The rows of R fall into several groups, and each row is roughly a mix of its group's hidden directions.
R, 109 rows:
[[ -4   2 -16  40  29  23 -19  13  -5 -13]
 [-19 -25 -17  -5  31 -23   1   6 -18  27]
 [ 18 -12  -7   4  -1  11  48  23  -1  21]
 [ -7  28  12  29  -6   8  21  19   9 -33]
 [ 25   5 -11 -13  30   3  29   7  26 -23]
 [ -5  51   9   6  11  -7 -10 -23 -17  14]
 [ -6 -33  -9  -6   7 -10 -18 -17 -34  27]
 [-18  18 -13  37   8   4  10  12   9 -37]
 [ 21  14  12 -31  10  19  36  19   1   3]
 [ 38   5 -39  -9  14 -13   1   7  19 -10]
 [  0 -20 -19  -7  40 -26  14 -18  -8  17]
 [-26 -14   0   0  21  -6 -40 -30  -6   7]
 [  2 -26  10 -15 -47  -3   9  25  -6  -3]
 [ 35  24  -8 -14 -17  12   0 -15 -33  -8]
 [  0  -8  14  49  -8   5   4   7  -1 -33]
 [-10 -18  -6 -46  15 -12  28 -14  -3   6]
 [  4  28 -16  -1 -24  11  -3  38  23 -13]
 [ 43  13 -11  25  -8 -13 -12  12  26  -3]
 [ -2 -27   5   6  23 -20   1 -36 -22  21]
 [ 16  -9 -44 -22  19   7  21  14   5 -11]
 [  3   2 -10 -32 -33  31 -12 -19 -14 -10]
 [ -5 -30   7 -42 -13  -5 -20 -10  -8  21]
 [-21  23  26   9   9 -10   6  34  26  14]
 [-16   5   2 -24  32  37  15   9 -15 -11]
 [  0 -30 -12   7  33 -27  -9  14 -15  22]
 [ 45  -2 -29  -4  -1   1   8  21 -18 -16]
 [ 33  16   9  24  27  21  -9   1  -9  25]
 [  3   5  14  34 -10 -30 -18  -7   5 -34]
 [  8   9 -30   4   8 -26 -16  40  16  10]
 [ 22  17  -4 -11  -5  -4 -27  31  15 -33]
 [ 29   7 -40  -1   0  -2  22 -27  15   5]
 [ 26  18  -6 -15   6 -27 -30 -22 -23   6]
 [ 36   1 -24 -20   3  15 -22   3   3  30]
 [ -8 -24 -10  19 -17  41 -12  13   2 -24]
 [ -5 -13 -26 -49  16  -6  17  -9   5   3]
 [-12 -11  16  -1  -2  38   1 -22 -20  33]
 [-18 -11   3 -46  29  -6   8   1   8  18]
 [ -5  -2 -14  11  35 -13 -21 -37  -4  19]
 [-17  -4 -22 -19 -31  31 -11   6  23  14]
 [  4 -19  33   1  38   6  27  -8   1 -12]
 [-38 -24  21  23   3  22 -13  -4  11 -12]
 [ 17 -40  -8   5   2  -9  28   9 -23  22]
 [-12 -25  -8  35  25 -19  14  16 -10  18]
 [ 32  16  21  10  28  13  22   1 -11  24]
 [-19  31  25   6 -29  -9 -10  -7  19 -23]
 [  3 -23  21  36 -21  -6  20  19 -20  -1]
 [-16 -23 -33  24   0   4  16  26 -16  18]
 [-27 -24  18  21   1  39   5  -5  -3  17]
 [ 31  -5  -2  33 -25  -3  11   9  -8 -31]
 [  2   1  -4 -17  13  31  34  30  18  -9]
 [ 16  27  11 -19 -23  21 -11  12  20 -30]
 [ 32   2 -35   8  16   0 -19  14 -21  21]
 [-11  16  11  11  16 -50 -13  -8  15   8]
 [-32   5   1  34   6 -23  15 -15   3 -26]
 [-28  21  18  -3  15 -22   1 -39  10  -7]
 [ 20   4 -10   1 -26  38  19 -14   4 -26]
 [-28 -13  -2 -17  27  12  24  34  -5  -7]
 [-26  -9 -32   0  25  -8  37  -3  -7  -7]
 [-12   2  24  -3 -46  -1   9  22   5 -23]
 [ -9 -22   4   6 -45  28 -14 -13   9  -7]
 [ 14  -3  10  38   9 -34 -21  12   7  18]
 [  3 -23 -25 -17 -11  21   9  40  -3 -15]
 [  8  -6  -2  30 -48   8  -2   3  13 -20]
 [ -4  17 -24 -16 -28  30  25 -18   5 -12]
 [ -7   3 -29 -10  -1  26  43   8  13  15]
 [ 16  -7  49   6  18  16  13  -4  10 -16]
 [-16 -17  23  22 -21 -18  34  10 -12 -15]
 [  9  -1  17  26 -26 -10  40  20  -6  -9]
 [-20  32 -10  17  11 -10 -24 -26  20 -16]
 [-28  27  18  -4  24 -10  -4 -33  11 -12]
 [  3 -13 -50  -1  -4  16  23   5 -11 -18]
 [-41 -17  -6 -14  13  22  -3  16  28   8]
 [  9  -4   6  46  -2 -12 -31  -8 -12 -18]
 [ 38  -7 -44   1 -13  15   7  -5   4  -3]
 [ 14  31 -12 -13 -14  19  29   1  -9  31]
 [ -3 -14  38 -10 -22 -26  15 -19 -11  19]
 [-34   3   3 -14  22  28 -11  -8  -1  33]
 [-26 -37  -9  16  12 -20  25  -4 -16 -11]
 [ 26   8 -26 -37  18  20   8  12   7  12]
 [ -7   4 -10 -35 -16  23  34  12  16  13]
 [-15 -12  29   0  30   5 -22 -23 -24 -16]
 [-16  24  21  15 -32 -13 -26 -13  16 -14]
 [ 34  -2 -27 -28   4 -27   6  12  -1  18]
 [  9 -29 -14  12  35  24 -11  16 -23   6]
 [-14  21  10 -12  19  14 -19 -28 -24  28]
 [-10  12   1   8  52 -12  -7   3 -13  23]
 [  0  27 -38 -20 -18   1   7 -15   9 -27]
 [-21  24  22  -5  38 -19   8 -13  -6  19]
 [-23 -28   4  44  -5 -18  -7  -7 -16  -6]
 [ -9 -18 -16  32  27 -28   8  23  -5  12]
 [ 31  16  -9 -17  11  13  -9 -14 -42   2]
 [ 21 -17  -7  24   6   3 -13  13 -15 -44]
 [ 18  15   9  -7   2 -20  -9 -48   5 -21]
 [ -1 -19 -17  21   2 -26 -24  10 -16  35]
 [-21  -1  17  47  -1  -4   7  -2  11  28]
 [  4 -25 -46  -6  -8   3  -4 -13 -29   3]
 [ 14 -28  -1 -17  24   9  33  12 -21  17]
 [-17 -11 -13   8  47 -13  12 -27  -8   3]
 [-35  10 -10 -22  15   7 -12   2  20  35]
 [  7  -8  -3  42  -4  20  13   7 -10  36]
 [ 14  22 -37 -12   8 -14  15  -6  22 -27]
 [ -9  10 -18   3  19 -13 -36 -37  10  11]
 [ 39  17  -6  -1 -38 -10   6 -16 -16   8]
 [ -2  29  15  17 -33  19   4   7  16 -28]
 [ 22  14 -16  25 -12 -14 -36 -12 -14  20]
 [ 38  -3  19 -34  24   7  -6   1  17  -3]
 [-20   5  49  20 -20  17   0  -3  -3   4]
 [  0  18  17  51  18   0  17   1  -7  -9]
 [ -9 -22  27  27 -15  11 -24 -28 -14  -3]]

Here is one row of each group, with its name. Which group are the others in?
[ -3 -19 -27 -35 -14   8   6  23  28   2]
(75)
[ -7  11  42  -1 -23  37   8   2   8   1]
(108)
[ -7  -9  -2 -34   7 -30  11 -36   3  18]
(40)

[ -3 -45  -9  18  11  12  10   0 -34  -1]
(108)
[-12  12  -2 -20 -19  -1  -9 -48 -15 -17]
(108)
[ 50  -2  -2  15  -5  -6 -11 -30   8  -9]
(108)
[-23  -7   7  12 -22  10  -1   9  27 -42]
(75)
[-26 -46  15  18   9   6 -18  -2  12   4]
(75)
[ -9   0  21  42  -3 -28  21 -17  -8  -1]
(40)
[-15 -26  24  14  -3   2  -6 -33 -33   8]
(108)
[-25  -2   9 -34  31 -10   5 -31   0   2]
(40)
[ -6  -9  17 -22  45  -1  30  -2  10   8]
(108)
